Named turns come first, each shown by rows before and after it. Which turns, in which order, take the first row of each pair that follows to the second? Write the first one first, as in the answered first pair.
A:
[ 16.6  11.4  -5.7   7.6   1.5 -26.0  -1.4  -0.4   8.7]  ->  [-12.6 -10.2   8.7  -3.0   3.1 -24.1  18.6   0.3   3.8]
[  3.8  -4.3  14.6 -21.1   6.4 -12.0   6.7 -21.0  27.1]  ->  [ -0.6   2.9  25.6 -20.5  -7.3  -2.0  -3.5  21.9  22.6]
[  0.0  -4.3  -6.5   0.4   2.7   3.3  -0.8   3.3 -12.4]  ->  [  1.9  -4.2  -9.2   0.9   3.5   2.5  -1.8  -0.6 -12.2]
P:
[-11.0  -7.7   1.2  33.6 -11.3   8.5 -36.6  16.2   2.3]  ->  [ -3.0  -8.6  -6.7  35.8  -7.2   8.9 -40.3   3.2   2.3]
[-21.8   7.9   0.4  -5.0   0.7   1.8  25.9  25.5  12.4]  ->  [-21.4   1.8  17.4  -4.8  -7.4   4.5  13.2  27.5  17.9]
[-13.1  -3.3  -4.5  -3.6 -13.8  21.1  -3.7  49.3 -27.1]  ->  [ -6.7  -9.3   9.1  -1.2 -19.5  25.3 -19.6  43.1 -23.4]
J:
[-15.2 -20.9   6.1  -5.1  -4.4   9.6  -0.2  -2.0  -5.4]  ->  [-17.6 -14.6   2.1  -6.6   4.8   7.0  13.8  -8.0   2.7]
[ -8.1 -27.1 -30.1   7.8  -5.5 -28.8   1.7  -1.4  -8.0]  ->  [ -4.3 -39.2 -18.9   8.1  -9.5 -16.1 -14.1 -10.5 -11.5]
[  1.5  -5.1  41.1  18.5 -32.1 -14.0 -15.5  17.4  10.1]  ->  [  3.4  -8.3  50.5  15.8 -13.8   2.2  -5.5 -15.5  23.9]
[ -8.8 -29.5  48.5  16.8  -9.6  -2.0 -23.6   9.4   4.3]  ->  [-11.0 -18.4  48.2  12.4  17.6   0.7   8.0 -20.3  24.7]
K:
[ -1.0  -9.3 -66.0  -0.2  15.9  -4.2  13.2 -11.3 -47.3]  ->  [-30.7 -20.5  -1.8 -10.5 -10.0 -69.2  26.3   5.2  -5.9]
[-16.4  -8.5  14.3 -14.7 -26.5 -15.1  13.1  36.2   2.8]  ->  [ -3.4   0.4 -13.0 -10.3 -10.4  34.9   6.6  35.0 -18.7]
[ -4.6  12.1  -8.8   3.2  16.4 -21.6  31.2  -8.5  19.6]  ->  [-11.8  15.0   7.6   1.0  19.2   3.0  31.6   7.2  22.3]

Each pair is two turns apart.
[ 6.9 11.1 23.9 -9.1  3.5 30.0 -0.4 19.5 16.1]  ->  [ 16.4   2.4  16.9  -8.2  13.5  24.4   0.9 -23.2  20.1] : P then A
[-27.1 -10.4  18.3 -15.5  12.5  34.9  21.4  17.9 -10.3]  ->  [ -8.9  -4.6 -25.0  -5.3   5.2  26.9   4.8  24.8 -38.0] : K then A
[ 11.7  17.4   5.1   5.4   1.2  -5.2 -11.8  -1.6  12.9]  ->  [ -7.9  -2.1  13.2  -3.3   9.2  -2.3   7.4 -16.4  11.2] : K then A
[-13.9  -7.5  -0.7  -5.4   6.7  30.4  13.1   7.6   1.5]  ->  [ 15.8   5.8 -23.4   5.3  -3.9 -17.7  -5.4 -12.9  10.8] : A then K
[ 8.5 25.6 -3.9 23.7  7.2 -5.9 -5.4  9.7 16.7]  ->  [-12.0 -10.6   3.2  14.5  13.8 -10.5   9.7 -29.7  10.5] : J then A
[  1.0 -26.7   7.1   6.9 -13.4   3.3 -26.9  -4.0 -21.3]  ->  [ -8.5   3.4 -11.6   1.2  21.2 -16.9  30.2 -17.6   4.8] : J then J
[-15.5   2.5 -25.0  -4.3   3.6  12.3  10.0 -12.3 -10.9]  ->  [ -5.2  11.7 -29.7   0.5   2.2  13.2   1.6  -9.5  -9.2] : A then A
[  1.3  -7.8  -1.3  -3.0   9.0  -0.8   5.8 -16.0 -17.4]  ->  [ -6.5  -5.8   8.7  -5.5   3.2 -17.5  11.1  -5.6 -10.7] : K then J
[-42.7 -22.9  10.7 -10.0   3.5   1.9  23.5  26.6 -12.4]  ->  [-25.5 -22.0 -21.0  -4.2  11.8  27.0  10.1  11.4 -35.9] : K then J
[ -4.9 -16.9   3.1  -2.6  -1.6 -34.2  -0.1 -37.2  11.4]  ->  [-14.6 -21.6  40.2  -5.8 -12.9   7.9 -18.2  -3.4   9.5] : A then J
[-16.3 -15.5  21.2  -7.5 -13.1  -6.2 -10.5  23.9  -5.7]  ->  [ -1.6 -11.6  -4.4  -2.9  -1.9  26.2 -18.8  13.4 -23.2] : K then P
[-30.1  16.2 -11.8 -10.5  38.4 -10.9  44.6   1.4   6.8]  ->  [-23.6  17.3 -23.8  -7.1  40.1  24.4  33.1  10.9 -11.0] : P then K
[-11.3   1.6  16.6 -12.8  -8.8   2.8   0.7   1.5  -4.5]  ->  [-12.8   7.1  12.9 -13.2  -4.0  -0.3   9.0   0.8   0.0] : J then J
[ -0.2   7.2  37.3  16.7 -17.3   9.4  -8.1   5.4  10.6]  ->  [ 14.6  11.2   9.1  20.8   0.0  -1.5   0.1 -35.7  13.5] : A then P
[ 22.5  24.9  14.9   7.1  -0.8 -21.9 -10.9  -2.2  32.2]  ->  [19.1 34.3 15.1  5.4  6.6  7.9 -5.6 16.5 28.5] : K then J
[ 27.7  -7.2  21.1  11.6 -10.4  -1.6 -38.9 -27.3   8.3]  ->  [ 16.4  17.9  -4.5   5.7  24.9 -16.2  16.8 -39.8  24.5] : J then P
[ 25.1   6.2 -41.6  15.9 -15.2  -0.6 -28.5  -3.4 -12.5]  ->  [ 20.0   7.2 -50.5  11.9   3.9  10.0  -8.7 -20.7  -9.6] : J then P
[ 14.5  16.4 -10.8   5.9   7.8  46.9 -16.2  14.1  -8.7]  ->  [-32.5 -33.7  -1.6 -10.9  -7.6 -18.4  16.2   1.0 -17.6] : K then A
[  7.1   0.7  -7.5  11.4  12.5  46.2   6.7 -14.4  -2.8]  ->  [  9.9 -11.3 -31.1  13.1   2.1  -6.8   7.2 -34.6 -10.9] : A then K
[ 28.2 -15.8 -25.1   5.9   0.3   2.6 -27.8 -45.5 -24.4]  ->  [-18.8 -46.9  -6.3  -9.5 -10.1  10.7  -6.5  -8.9 -47.1] : A then K
[11.3 38.0 -4.1 14.3 18.3 -9.5 21.7  9.8 16.4]  ->  [-10.6  11.4   0.8   8.7  -8.0 -24.9  13.5  41.2 -11.0] : A then J
[ 22.8  20.5  15.9   7.5  -9.3   9.6 -37.4  18.6  23.9]  ->  [ -1.6 -12.4   1.7  -7.3  21.7  -8.2  11.1 -49.7  22.7] : A then P
[  5.4   2.2  34.5   6.0   1.2 -10.4  -4.4  -1.8  30.2]  ->  [  9.0   7.6  27.1   7.4   2.1 -18.9  -1.7  -2.9  32.6] : J then P
[  1.8   5.0  -8.5   8.7 -37.5 -14.8 -13.5   7.9 -12.1]  ->  [ 10.4   4.0 -10.3   8.0 -20.6 -16.0  -5.8 -34.9   1.9] : K then A
[ -2.9   5.3  37.2  -0.1   2.4 -22.2   8.3 -11.5  29.7]  ->  [16.4 25.2 10.1  7.3 12.2 39.4 -9.1 11.5  5.3] : A then K
[-16.9 -30.2  -1.8   4.7  11.0  -3.0  27.3 -13.3  -8.8]  ->  [-15.6 -34.0  -4.2   8.2  -6.3  -9.6  11.2  10.2 -22.4] : J then J
[  9.7  -2.1  16.1   6.3   1.5  27.0 -13.7  -6.1  10.7]  ->  [ 16.2   8.1 -17.2   9.0  11.7  -3.1   4.8 -22.4  11.7] : K then J
[-16.1  -0.9  14.1  -9.5   7.2  14.6  17.8  10.3   4.5]  ->  [-14.9   3.1  17.1  -8.4   4.8   8.9  17.3  12.3   9.0] : P then J
[  4.9   2.5  -3.6  -1.8   3.7 -26.6  11.2 -19.8  14.5]  ->  [ -6.7  -6.4  -1.0  -4.2 -11.1 -33.8   7.0   5.8   1.5] : J then A
[-23.6 -11.0 -10.2 -12.9  -6.0  -3.2   2.1   1.9 -27.7]  ->  [-22.5 -15.7   3.6 -11.4 -12.7  -1.0  -6.3   4.3 -25.4] : P then P
[ 25.7  18.1  -3.9   8.8  -5.7   1.8 -13.0 -13.7  12.0]  ->  [ 22.0  17.3   2.1   7.7  -6.0 -11.0  -5.4 -15.1  19.2] : K then P
[ 16.2  31.2 -11.3   5.7  23.0  15.6  32.9  17.8  11.8]  ->  [-14.0   0.8  -3.3  -4.2  15.6 -10.0  53.1  18.8   2.4] : K then A
[ 16.0  14.1   1.7  12.8  -0.6   4.5  -3.5 -11.7  13.2]  ->  [ 9.6 19.0  4.2 11.6 -3.6 -5.7  3.1  2.7 17.6] : J then K
[ -1.2 -11.6 -14.7   8.5  -7.7 -11.6  -6.2 -14.3 -10.0]  ->  [ -3.6 -14.1 -15.3   7.9  -6.6  -7.6  -5.3 -13.7 -12.7] : P then J
[ -4.6  35.1 -23.9  -7.2  15.2 -13.8  41.8   6.8  10.6]  ->  [ -8.9  10.8  -7.8  -3.9 -28.8  -4.0  -7.2  51.4 -21.2] : A then J
[-18.1 -21.3   6.1 -10.5 -22.3 -10.8 -18.6  10.8 -24.6]  ->  [ -3.9 -23.9  -0.8  -7.1 -19.2  -9.2 -29.7 -11.8 -24.7] : P then P
[ -6.4  -6.0   9.1  -2.1  -3.9 -13.7  -1.8  -0.3   7.5]  ->  [ -1.0  -3.0   9.0   0.3  -7.5 -11.2 -10.2   4.8   7.5] : P then A
[  9.3  12.4  11.5   7.7 -13.6 -49.0   3.2 -23.8  20.8]  ->  [ -3.2  17.1  46.0   4.6 -17.1  18.8  -7.4  27.2  15.6] : J then K
[-22.5 -19.8  16.5 -11.8   1.6  -2.9   8.4 -14.7   3.8]  ->  [-24.5 -13.1   6.2  -9.0  -9.3 -20.0   9.5  10.9  -4.2] : J then J
[-0.6 14.7 -5.2 -1.9 10.7 17.0 10.2  8.0 -2.9]  ->  [-1.6 12.8  1.9 -1.8  1.6 16.6  3.8 17.3 -5.3] : P then J
[ 18.0   9.9 -10.2   5.4   8.4 -11.2   0.8 -14.3   5.8]  ->  [  6.4   8.2  13.1   3.3  -3.8 -19.5  -0.7  11.4  12.8] : K then J
[  3.5  -0.3  -4.0   0.0   4.3 -33.0   8.3 -23.3  14.0]  ->  [ -7.6   4.2  -3.3  -2.8   3.5  28.4   3.3  28.8 -12.9] : A then K
[ 13.5   9.3 -54.8   3.7  -7.9  16.8   1.4  16.7 -42.1]  ->  [  8.1 -33.4   4.3   0.3 -43.0 -26.2 -34.1  -8.8 -25.6] : K then J
[ -2.8  10.7  -5.0  -1.6  -7.2 -21.1   6.4  19.0   4.0]  ->  [  9.7  -9.9  -2.3   0.8  -6.6 -12.8 -14.5 -20.6  -0.3] : J then A
[ 17.4  44.8  18.8  10.4 -10.9  -0.3 -29.2  55.9  16.3]  ->  [  2.4  23.2 -28.7   1.8   5.9 -71.1  18.7  -3.0  10.8] : A then J
[-17.4   6.0  23.3  -4.2 -24.6  12.0 -17.7  66.7   2.0]  ->  [ 19.6  -3.8  26.2   7.9 -27.9  21.5 -62.7  13.0   9.0] : P then P
[-14.8  16.9   8.3  -4.7   5.4  10.2  17.4  33.0  14.3]  ->  [ 15.1  27.9 -21.3   7.8  -3.8 -12.8  -7.8  23.3   7.9] : A then J
[  0.2  -8.0 -14.6   1.1   6.3 -13.5   5.7 -22.8  -4.9]  ->  [-15.3  -7.3  14.9  -3.7  -4.8 -19.5  10.3   5.4   6.3] : K then J
[-10.1   5.8  32.1  -5.0  -2.1  -2.5   4.8  16.0  16.9]  ->  [ 19.2  23.0   5.1   5.2   7.0 -10.5  -4.1 -11.7  22.0] : A then P
[  7.4  14.9 -22.2   6.1   3.0 -22.8  12.2   3.0  -0.2]  ->  [ -9.9 -15.0  -1.6   1.1 -15.9 -13.1  -2.5  19.9 -19.0] : A then J
[-30.1 -21.4   8.2 -14.5 -13.0  -0.3  10.5  24.0 -23.9]  ->  [ 31.4  10.9 -12.6   6.3 -15.1  -4.8 -37.3  -5.2  -7.8] : P then A
[-10.3  -7.2  -1.1  -4.9   8.5  40.4   7.9  11.1  -7.6]  ->  [-15.8 -19.9   8.8  -5.7  -9.0 -33.8  12.2  -4.3   9.7] : K then K
[ 12.0   4.4  23.0   2.3  15.7  15.1   1.6  14.0 -21.9]  ->  [ 12.4  -3.1  19.0   2.5   6.1 -31.7   2.8  -1.6 -16.4] : K then K
[-15.1  17.8   8.1   1.4   2.6   9.3   9.7   8.3   7.2]  ->  [-10.1  12.9  14.3   3.9  -9.5  10.0  -7.0  13.5   2.2] : J then P
[  9.0  17.2  -1.9  15.2  -9.5  13.4 -16.2 -17.3   0.8]  ->  [ -2.3  16.0  21.6  11.1 -15.0   5.5 -12.3  -7.4  13.0] : K then K
[ -6.5  35.9  -0.7  -9.9  24.1   1.7  11.1 -10.8  33.0]  ->  [-4.2 42.6  2.0 -7.5 19.4  5.6  3.2  7.3 31.0] : A then A
